Which row each row swaps with, under one turn or mirror:
kolu: [-2.34  1.27  0.74 -1.16  0.32 -4.08  1.51  1.19 -2.18 -4.05  2.94  1.12
  2.63  0.83  3.43 -1.28 -0.57 -1.23 -2.53]
zot: [ 0.26  0.90  0.01 -1.72  1.08 -1.20  2.59  3.48 -2.84 -0.94  1.61  4.70
  2.02 -0.22  2.58 -2.56 -1.53 -1.03  3.51]
zizu: [-2.38 -0.48  3.71 -3.25  3.68 -3.93  1.17  3.57  0.67 -2.16  0.15 -2.42
  2.51  0.80 -0.84 -0.73 -1.14  0.39 -0.66]
dul: [-0.93 -1.09  1.79 -1.25 -0.63 -4.15  2.24  2.78  1.12 -0.30 -1.10 -1.30
  2.84  1.19  2.02 -2.94 -2.82 -2.93  0.18]
Bere: [ 1.27  0.75  1.58 -1.00  1.99 -1.49 -0.25  1.71 -1.07 -2.29 -3.44  2.39
  2.20  2.64  3.86  0.27 -0.64  2.84  4.86]
rirep: [-3.70 -0.31  3.60 -2.25  2.44  0.62  3.29  2.36 -0.22 -1.60  0.64  0.68
  2.02 -0.55 -0.35  0.47 -0.44 -2.33  2.13]
bipe: [ 0.94  2.97  0.44 -0.54  4.43 -2.51  1.47  1.86 -2.68 -2.05  1.00 -1.29
  1.26  0.35  1.43 -3.39 -0.56 -0.74 -3.06]
refet: [-3.90  0.11  4.69 -0.47  1.03 -2.05  2.58  0.20 -0.35 -1.34 -0.71  0.78
  1.42  2.76  4.20 -0.71  0.98 -1.61  1.04]
manak: [-0.89  0.12  0.56 -2.44 -0.11 -2.23  0.76  1.65 -1.39 -1.42 -0.41 -2.02
  1.83  1.27  2.14 -3.43  2.83 -3.58  1.53]
nafeg: [-1.57 -0.75  0.29  1.20 -2.24 -3.23  0.44  0.16 -0.41 -4.35 -3.93 -0.51
  2.50  1.11  1.74  0.04 -2.19  2.05  0.23]
vid: [ 0.61  3.67  0.29  0.52  1.01 -2.79  1.07  2.07 -3.76  1.51 -0.24  2.50
  0.37  1.11  2.62  0.78 -0.13  1.62  3.12]
mur: [-3.26  2.93  1.20  2.40  1.38 -0.10  0.31  1.93 -0.70 -4.72 -1.45 -0.90
 -1.19 -2.72  0.30 -0.28 -0.38  0.81  1.38]
sebun: [-0.71  1.39  1.24 -0.77  3.57 -2.62  1.72  1.40 -2.52 -5.11  0.02 -2.69
  2.89  2.16  2.02 -2.92 -1.47 -3.89 -0.24]
bet: [ 0.72  1.80 -0.91  1.94  2.69 -1.11  0.12  2.17 -1.65 -4.16 -2.39 -0.08
  2.34 -0.15 -0.22 -0.10 -4.40  0.01  4.82]
vafe: [-0.03 -1.93 -0.23 -0.82 -0.20 -1.62 -0.23  3.64 -0.16 -4.63 -4.28  0.55
  1.27  0.75 -0.50 -1.07 -1.11  1.61  4.45]
rami: [-2.82  2.35  2.05 -0.18  0.08 -1.41  0.27  1.91 -1.27 -4.71 -1.79 -2.04
 -1.18 -1.50  1.28 -1.25  3.06 -0.36  1.72]
zan: [ 1.43 -1.08  1.42 -0.15  3.20 -1.80  3.26  2.95 -0.32 -0.50 -1.08  3.27
  0.33  2.69  2.74 -0.47 -2.34  3.04  3.33]
lopid: [ 0.16 -0.11  0.77 -2.20  0.27 -3.39  1.55  1.97 -1.10 -0.83  0.06 -1.73
  2.28  2.04  1.55 -3.30  1.00 -4.58  1.04]
gofu: [-1.78  0.99  1.66 -1.55  3.82 -1.76  0.95  1.14 -1.44 -5.29  0.20 -2.51
  2.47  2.18  2.09 -2.96 -1.48 -3.18 -1.14]
Fiv: [-3.19  0.68  3.15 -0.41  1.17 -3.52  2.04  0.68 -1.52 -1.67 -0.83 -0.45
  1.20  4.47  4.59 -0.46  0.88 -2.22  2.39]
gir: [-2.04 -1.00  3.58 -2.86  3.82 -2.92  2.02  4.29  0.71 -1.72 -0.33 -2.68
  1.99  1.01 -0.25 -0.13 -2.54  1.08 -0.35]
ganes: [-3.91 -1.74  2.76 -0.83  0.02 -2.94  2.79  4.05  0.72 -2.67 -1.80  1.32
  1.04  1.31  3.03 -2.48 -3.91  1.07  0.11]
sudig: [ 3.11  2.64 -0.23  0.53  2.45 -4.57  0.35  3.12 -1.49 -1.03 -1.77 -2.41
 -0.80  0.18  2.01 -2.34  0.38  1.84  1.83]
Tusod: [-0.72 -0.20  0.16  1.60 -1.50 -3.51  0.39  1.28 -0.31 -4.79 -2.58  1.42
  2.98 -0.30  1.81  0.59 -3.01  3.24  0.59]
neris: [ 0.50  1.51  0.81 -1.44  2.98 -2.42  1.53  4.35 -1.37 -2.25  0.92  1.36
  1.37 -0.67 -2.61  2.01 -1.08 -0.39  4.71]
ruz: [ 0.30  3.85  1.00 -0.31  1.60 -2.15  1.35  1.21 -3.21  1.52  0.70  3.13
  0.78  1.68  2.73  0.29 -0.61  1.60  2.95]
gug: [-0.14  1.05  1.11 -2.10  3.40 -0.85  2.25  4.21 -2.15 -1.91  1.68  0.98
  1.53 -0.87 -1.73  1.91 -0.97 -0.93  4.42]
rade: [ 1.91 -0.03  1.21  0.28  2.85 -2.21  1.42  2.00 -1.59 -1.45 -2.11  3.75
  1.12  2.75  3.14 -0.04 -0.99  2.99  4.46]
fabel: [ 0.01 -2.10 -1.06 -2.17  0.61 -0.99  1.11  3.71 -2.31 -5.06 -1.07  3.40
  1.55  0.12  0.07 -1.79 -0.52  0.15  4.50]
som: [-4.31  1.09  3.72 -1.23  1.09 -2.17  1.50  1.77 -0.80 -2.93 -1.62  1.14
 -0.87  3.21  3.15  0.17 -0.63  3.20 -0.78]
kur: [ 1.29 -1.07 -0.86 -0.14 -0.53 -2.52  0.14  3.97  0.17 -3.49 -4.42 -0.53
  0.10  1.33  0.57 -1.07 -0.78  1.71  4.19]
fel: [ 0.11  1.03 -0.52 -0.34  0.01 -4.23  2.04  0.26 -3.53 -3.51  2.51  1.50
  3.11  1.17  3.10 -1.34  0.65 -2.00 -1.04]
Fekez: [-4.08 -0.48  4.30 -1.19  1.45 -0.14  3.74  0.68 -0.19 -0.75  0.43  1.76
  1.32  1.34  3.20 -1.00  0.49 -1.05  1.74]
lof: [-0.22  1.80  0.56 -0.07  2.56 -3.76  1.62  4.59 -1.92 -1.79  0.83  2.11
  2.10 -1.20 -0.01  2.66 -2.70  2.80  3.60]
Mil: [ 3.03  2.76 -1.36  0.44  3.16 -4.02  0.14  3.74 -1.76 -1.61 -1.32 -1.73
 -0.98  0.53  1.82 -2.49  0.09  1.54  1.47]
nuz: [ 1.93  1.08 -1.74 -0.86 -0.20 -3.11  1.23 -0.29 -4.00 -3.19  1.02  1.38
  2.70  1.95  2.41 -1.14  1.12 -1.79  0.41]
Vozu: [-3.42  1.11  3.81 -3.08  2.88 -3.81  2.02  3.41 -0.70 -3.01  2.07 -0.33
  2.57  0.16  1.95  0.61 -0.36 -0.05 -1.98]
pom: [-1.78  2.42  0.09  3.04  1.13 -0.28  1.24  2.05 -1.55 -4.38 -2.40 -0.46
  0.97 -2.36 -0.45  0.49 -3.10  1.21  2.47]
nalu: [ 0.83  2.22  0.32 -0.74  4.42 -2.30  1.97  1.72 -2.87 -3.68  1.12 -1.84
  1.31  0.90  2.20 -3.13 -0.80 -1.11 -2.90]
dofe: [-3.90  1.07  3.65 -1.65  0.70 -2.16  0.85  2.19 -1.29 -3.03 -2.14  0.61
 -0.67  2.39  3.61 -0.01  0.57  2.64 -1.66]
tapak: [ 1.32 -1.77  1.20 -1.58  5.04 -2.52  3.23  4.41 -0.49 -0.64 -0.67  0.67
  1.16  2.02 -0.15 -0.35 -3.45  1.88  2.03]
Vezi: [ 1.89  2.92 -0.23  0.83  4.78 -3.19  0.82  2.48 -2.02 -1.74  0.80 -1.76
 -0.55  0.04  2.14 -3.09 -0.68  0.61 -1.29]
reg: [-3.75  2.81  1.62  0.15  0.15 -0.99 -0.07  2.02 -0.59 -4.19 -1.78 -2.35
 -0.62 -1.82  1.28 -1.46  2.22 -0.63  1.15]
nur: [-0.35  1.14 -1.04  1.58 -0.51 -3.64  0.19  2.33 -1.23 -3.59 -0.41  2.73
  2.58 -0.99  1.50  0.82 -3.95  3.37  1.70]
mitiz: [ 0.49  1.64  0.04  1.38  2.23 -0.95  0.04  2.19 -1.58 -5.46 -3.32 -0.51
  3.18 -0.44  0.16 -0.49 -4.07  0.29  4.27]
Gok: [-2.31  2.50  0.34  2.98  1.28 -0.63  1.20  2.49 -1.48 -4.70 -2.52  0.18
 -0.29 -2.09 -1.22  0.40 -2.34  1.39  1.55]

gofu pairs with bet
gir pairs with gug
Gok pairs with bipe
manak pairs with kur
ganes pairs with zot
Tusod pairs with fel
sudig pairs with rami
som pairs with ruz
rade pairs with refet
dul pairs with fabel
vafe pairs with lopid

